In the rows, 128 means zero.
The rows of X fall into a few groups, and each row is roughly a mix of its group's hidden directions.
X, 132 rows:
[[179 137 125 143 124 121 101 163 107 175]
 [129  99 100 100 142 135 152 102 156  74]
 [110 158 143 121 132 121 130  92  68  96]
 [116 140  77  65 137 122 135 150 132 120]
 [106 127 153 177 133 152 143  92 170 138]
 [ 88 117 113 152 130 144 183 109 135  91]
 [163 143 164 153 136 129 128 190 141 136]
 [106 125 101 144 135 133 164  79  90  99]
 [111 169 102 110 108 112  91 141  92 162]
 [138 110 194 104 146 113 127 113 152 157]
 [128  84 118 169 123 161 150  98 138  93]
 [139 139 160 118 134 106 168 165  77 121]
 [ 79 119 129 151 144 128 174  84 129 116]
 [172 171 133 155 108 104 128 170 112 135]
 [116 143 159 122 120 123  94 153 126 194]
 [142  94 148 165 130 146 167 130 176 112]
 [183 100 127 161 110 144 140 164 149 114]
 [135 160 104 163 110 116 127 130  64 115]
 [107 136 150  60 157 114 135 111 151 121]
 [119 149  90  82 113 145  84 142 146 105]
 [120 182 158 170 106 119 113 122 100 109]
 [156 116  78 161  78 137 115 118 122 136]
 [ 83 147  76 117 118 109 150 130  90 135]
 [130 119 175 176 124 142 147 156 129 167]
 [130 106 175  81 144 105 145 110 141 162]
 [111 130  75 162 121 133 148  93 140 167]
 [ 90 129 104 134 160 129 154  76 103 108]
 [ 98 121 107 146 138 137 174  78 111 101]
 [122 128 135  90 133 131 119 114  87  64]
 [137 152  94 192 107 141 116 155 115 125]
 [ 89 148  80 125 140 116 144  76 123 136]
 [126 143 151 176 125 134 155 180 130  96]
 [130 154 166 109 152 116 163 128  85  92]
 [150  93 107 155 110 167 119 160 170 125]
 [172 100 157  91 154 136 123 126 150  91]
 [183  94 169 126 127 126 119 162 141 112]
 [150 144 145 140 115 114  97 193 112 152]
 [ 77 145 113 127 180 121 112  94 124 144]
 [132  99 113 149 125 140 180 123 149  76]
 [136 121  64 136 101 116 130 166 123 159]
 [103 185 132 135 134  98 114 124  82 148]
 [133 110 119 123 117 137 116  50 151 115]
 [123 118 116 150 140 142 173  79 161  98]
 [106 157 172 110 127 120 101 124  78 153]
 [158 132 151 147 138 113  67 146  97 150]
 [138 130 120 173  75 139 146 163 147 149]
 [ 96 146 156  93 156 101 131 105 147 170]
 [131 143 121 151 115 148 125 117  77  69]
 [ 99 125  86  77 119 123 122  96 141  97]
 [170 133 103  70 125 127 104 154 113 112]
 [162 113 164 188  98 137 121 140 132 138]
 [131 172 141 190 151 131 121 148 109 144]
 [162  80 136 121 157 146 169 117 143 100]
 [104 137 176  92 154 115 116 128 159 165]
 [185  85 139 110 147 133 136 161 125 106]
 [165  79 115 141 117 141 173 108 148 113]
 [103 176  87 135 111 120  97 143  96 147]
 [139 155 106  98 117 103  92 118  97 175]
 [177 121 148 162  93 130 105 167 127 142]
 [110 133 102 177  97 132 151 109 102  89]
 [103 156  89  79 128 112 124 116 110  89]
 [112 145  62 152 105 146 130 131 114  96]
 [105 135 124 131 123 126 162  80 106  74]
 [159 136 139 127 122 109 114 175  80 165]
 [130  81 131 133 142 153 160 103 167  91]
 [160 105 105 183 114 141 157 158 123 110]
 [ 99 167 119 134  74 111 143 117  94 147]
 [130  94  96 119 117 169  96 160 164 115]
 [103 129 150 128 121 138 109  79 184 108]
 [136  83 123 143 130 154 175 128 148  84]
 [116 109 145 157 162 133 159  81 160 106]
 [142  94 121  93 145 135 109 135 182 163]
 [103 165 128 146 127 120 143  80  76 122]
 [104 146  95 132 135 134 142  83 105  76]
 [103 114 117 111 128 126 182  90 106  90]
 [135 131  53 139 136 117  99 112 106 122]
 [171 120 146 165  88 142 124 165 153 139]
 [140  93 181 110 153 112 162 102 145 122]
 [146 110 118  95 181 132 123  99 113  86]
 [ 83 151 106  85 154 138 132 100 161 133]
 [ 93 131  94  74 125 127 109 100 152 104]
 [144 133 125  75 132 143 109 126 162  76]
 [131 172 124 181  84 115 126 139 136 108]
 [136  97 121 125 154 139 168 115 143  67]
 [115 108 182 105 147 148 159 145 161 106]
 [ 94 158  87  75 126 113 122 123 100 133]
 [126 146 142 102 121 115 129  60 151  97]
 [187 117 164 126  86 137 113 151 132 121]
 [147 100 167 139 150 152 149 125 175  95]
 [ 97 148 145 174 105 124 178 111 108 131]
 [118 116  96 130 141 125 141 125 196 164]
 [157  85 107 139 129 160 152 148 144  82]
 [168 127 121  88 117 120 112 124  74  98]
 [148  87  99 125 124 157 127 150 174  94]
 [189 119 149 135 112 125  89 153 100 125]
 [101 112  80 150  96 139  95  98 128 152]
 [146  82 130 144 124 156 154 120 185 137]
 [155 128 175  93 154  90 117 132 109 156]
 [ 97 111 145 128 130 146 129  76 169  92]
 [132  81 121 158 130 157 157 115 163  92]
 [117 172 131 137 103 111 118  74  96 107]
 [ 78 186 101 143 122 121 118 112 111 132]
 [144 119 198  95 144 111 150 120 138 127]
 [114 152 107  73 164 117  87 126 114 137]
 [103 141  74 124 151 131 131 103 130  77]
 [123 102 100  82 136 120 159 123 180 116]
 [152 120 122 145  92 160 102 182 134 153]
 [158 102 118 153  90 137 170 165 146 113]
 [102 113 124  76 165 120 159 107 136  96]
 [126 171 111 118 109 101 104 136  78 160]
 [182 135 116 129  85 171 128 115 146 111]
 [140 117 179 121 135 105 157 114 143 181]
 [151 135 128 118 139 107  76 181 117 154]
 [142 152 169 114 145 117 113 186 144 152]
 [ 95 156  92 128 146 111 111 139 170 168]
 [ 90 126 150  94 171 114 129  89 157 119]
 [ 91 162 159 118 134 120  96 129 114 179]
 [110  95 143  96 149 145 131  85 174 113]
 [ 91 138  74 105 141 114 137  82 127 136]
 [129 106 145 121 137 126 136 134 185 185]
 [ 86 123 114 112 137 132 142  74 163  98]
 [127 111 110 185 103 171 133 155 145 138]
 [ 94 130 162 121 169 125 113 119 179 151]
 [140  82 145 160 150 162 161 126 127  93]
 [105 133  62 151 128 138 144  88 134 116]
 [121 164 137  95 120 105  79 134 116 171]
 [157  94 162  97 143 100 164 126 161 138]
 [125 184 127 142 104 103 108 153  86 146]
 [140  95 137 111 131 127 126 155 186 172]
 [156 122 113 155  99 143 129 133  72  88]
 [131 146 125 140 128 121  75 145 120 190]
 [ 90 165 100 132 122 102 108  83 114 152]]

In each list below, one row fits none of the groups, and each other row fits one group, some only roughly. Which row is it?
    K_825: [ 90 144 102  93 140 117 141  87  87 118]
    K_848: [115 147 141  72 142 122  77 134 149 146]
    K_270: [ 89 130  93 109 145 124 124 112 176 168]
    K_377: [134 146 129 161  89 131 108 168 149 174]
    K_733: [ 94 118 123 122 140  93 147  63 117 140]
    K_964: [132 114  97 184 111 140 151 140  88 105]
    K_111: [ 78 145  81 113 126 151 136 137 127  87]
    K_811: [169  92 117 137 125 144 105 134 179 160]
    K_163: [118  77 111 102 137 144 131 109 184 124]
    K_448: [112 142  62 116 134 127 100  90 127 147]

K_448
    K_902: [ 96  99 174 157 152 123 161 107 152 125]
    K_258: [ 67 156 111 135 137 106 135 105  99 102]
    K_907: [120 161 118 155 115 105 128 121  91 187]
    K_583: [123  95 115 109 136 136 168  85 151  84]
    K_819: [101  89 136  97 147 144 121 121 188 128]
    K_865: [113 155 143 159 130 128  81 139 147 180]
    K_809: [124 159  96 151  92 114  84 146 130 163]
    K_114: [ 90 152 141  85 125 113 104  78 138 138]
    K_833: [108 110  88  94 146 141 134 120 140  70]
    K_640: [146  87 180 137 127 149 157 137 165 125]
    K_719: [104 118 109  92 152 113 158  74 153 123]
    K_637: [136 105 187  85 139 124 119 139 145 160]
    K_238: [101 166  76 123 102 108 108 110  99 138]
    K_483: [121  96 138 118 140 142 164  94 161  79]

K_258
    K_433: [160 115 143  70 119 110 124 134  90  98]
    K_473: [118 156 155  99 160  86 104 103 115 159]
    K_841: [152 158 108 150 121 134 123 182  85 112]
    K_197: [ 94 120 131 122 144 119 127  64 169 140]
    K_462: [100 141 102  90 127 107 113  98  80 152]
    K_693: [111 172 104  89 115 123  89 145 125 162]
    K_631: [ 87 126 107 112 122 144 106  70 158 117]
    K_948: [171 102 130 185 121 132 162 131 106 119]
    K_533: [142 159 109 157  92 139  84 143 121 168]
    K_446: [ 61 133 108  90 123 123 121  98 144 125]
    K_828: [121 100 142 144 149 144 131  81 185 118]
    K_143: [163 133 141 134  75 117 105 174 111 143]
    K_214: [118 155 114 110 151 108  71 145 100 159]
    K_16: [132  92 151 100 146 138 158 102 181 114]
    K_944: [111 168 117 136 122 102 128 110  64 146]

K_631
    K_385: [175 119 148 122 110 124 105 175 112 166]
    K_722: [139  97 146 120 139 144 113 114 200 137]
    K_21: [ 92 125  80 112 145 142 135 111 146  78]
    K_712: [ 87 175 111 158 134 122 127  96 111 161]
    K_868: [ 85 168 119 123 120 107  99 132  98 169]
    K_287: [121 113 155 142 168 143 173 118 143  81]
    K_268: [131 117 117 112 112 134 124 168 182 175]
    K_46: [175 103 125 159 119 153 150 170 122 100]
    K_659: [172 139  89 121  81 139 109 158 114 136]
    K_391: [ 99 104 136  99 146 138 146 133 190 104]

K_268
    K_823: [150 148 112 152 112 118 109 144  65 159]
    K_881: [150 104 142 177  93 162 125 107 138  97]
    K_56: [198 117 142 131 128 155  93 138 136 112]
    K_324: [163 116  88 177 104 148 142 158 140 124]
    K_334: [181  95 136 140 105 143 162 139 124  91]
    K_154: [150 161 122 143 105 109  95 173 144 167]
    K_275: [ 96 179  94 159 130 109 124 114 111 159]
    K_402: [ 99 107 158 129 176 129 154  88 148 108]
    K_455: [164 137 151 145 108 108 109 147  97 182]
    K_838: [ 77 126 113 141 129 132 145  69 155 118]
    K_917: [127 182 164 123 119 110  88 145 125 160]

K_881
    K_78: [110 128  89  76 137 139 158  98 123  96]
    K_799: [196 119 148 138 103 141 101 156 127 118]
    K_517: [131 119  80 145 121 150 144 105 119  69]
    K_844: [111 103 119 152 114 153 148  84 175 105]
    K_618: [166  92 134 154 126 150 166 112 132  84]
    K_764: [ 95 141 104 191 115 141 150 107 129 148]
    K_222: [108 119 112 183 142 146 162  84 118 119]
    K_360: [111  81 110 108 136 146 140  94 178 114]
    K_978: [166 120 153 112 137 107  95 155 111 179]
    K_834: [ 97 128 132 119 160 127 156  83 154  84]
    K_601: [110 108 159 117 149 147 155  88 177 111]
    K_430: [105 165 129 148 113  98 143 130  75 160]
    K_265: [153 138 150 156 108 114 117 154  90 180]
    K_366: [166 140 121 119  99 119  93 164 120 176]
    K_14: [132 167 104 136  96 126  77 139 115 166]

K_366
    K_75: [135  99  64 146 114 156 135 126 151 101]
    K_68: [101 179 111 131 129 119  96 125  77 116]
    K_175: [145 133 132 175 100 138 108 164 162 164]
    K_763: [122 159 122 152 116 146  70 132 150 169]
    K_10: [146  75 113 142 143 152 172 113 123  96]
    K_422: [141 154 109 134  88 118 102 138  68 144]
    K_920: [132  81 154 125 137 144 164  91 152  95]
    K_394: [105 121 141 110 138 133 148  65 132  83]
    K_705: [ 99 188 151 119 116 105  97 120 102 139]
    K_392: [158 130 122 169  99 137 109 168 107 168]
    K_883: [148 113 111 128 126 144 139 128 126  49]
    K_581: [147 161 102  98 113 103 124 146  76 102]

K_920
    K_609: [115 162 135  80 130 105  90 130 154 162]
    K_284: [125 165 102 184 114 138 132 125  98  94]
    K_325: [143 111  64 162  97 151 123 128 114 128]
    K_853: [106 159  89 147 114 117  87 100 126 166]
    K_489: [133 110 156 164 137 177 129 141 177 123]
    K_259: [155  95 153 176 138 159 147 137 153 100]
    K_276: [131 164  89 130 107 123  91 158 108 168]
    K_567: [ 68 151 106 134 144 118 122  81 143 128]
    K_499: [144 147 147 177 110 128 113 162 126 178]
    K_560: [127 100 125 143 119 140 155 110 119  56]
    K_939: [141 138 147  75 159 133  83 123 159 135]
    K_872: [100 160 120  88 140 106  79 124 125 160]

K_560
    K_535: [ 88 130 115  75 159 123 126 107 149  95]
    K_262: [171 110 141 152 118 146 128 166 130  76]
    K_57: [110 135  94 113 148 110 161  74 113  98]
    K_731: [ 91 111 114  88 130 128 143  97 178 110]
    K_86: [127 168  95 139 129  96 133 121  78  94]
    K_279: [138  90 180 112 146 125 153 104 145  94]
    K_910: [171  98 148 140 126 150 139 152 183 115]
    K_61: [158 101 148 165 122 128 134 178 167 137]
    K_82: [137 149 141 195 110 138 154 152 103 132]
    K_808: [147 100 103 129 135 145 143 131 165  66]
    K_810: [142  89 117 132 136 145 167  84 133  85]
    K_451: [102 176 157 105 145  93 112 124  91 136]
    K_282: [148 142 147 107  90 144 103 148  82  91]
    K_341: [161 124 120 163 121 136 105 180 109 166]
    K_468: [115  82  85 136 144 138 153  94 147  99]

K_282
    K_196: [ 93 153  96  82 130 106 118 163 129 153]
    K_370: [145 149 128 122 117 115  84 162 139 185]
    K_50: [145 169 146 127 128 109 100 178 111 165]
    K_986: [140 161 125 112 134  86 112 133  69 150]
    K_577: [154 163 138 143 126 113 121 179  86 153]
    K_793: [ 73 154 100 121 162 112 124  89 127 119]
    K_762: [103 162 147 103 151 113 132  94  96  86]
    K_17: [164 144 137 117  95 106  91 161 121 170]
    K_74: [189 106 144 154  96 142 128 157 128 110]
    K_298: [117  89 111 132 121 145 145  81 172  99]
    K_795: [142 157 146 109 111 112  71 134  87 147]
    K_144: [122  78 120 119 135 153 119 111 190 135]

K_17
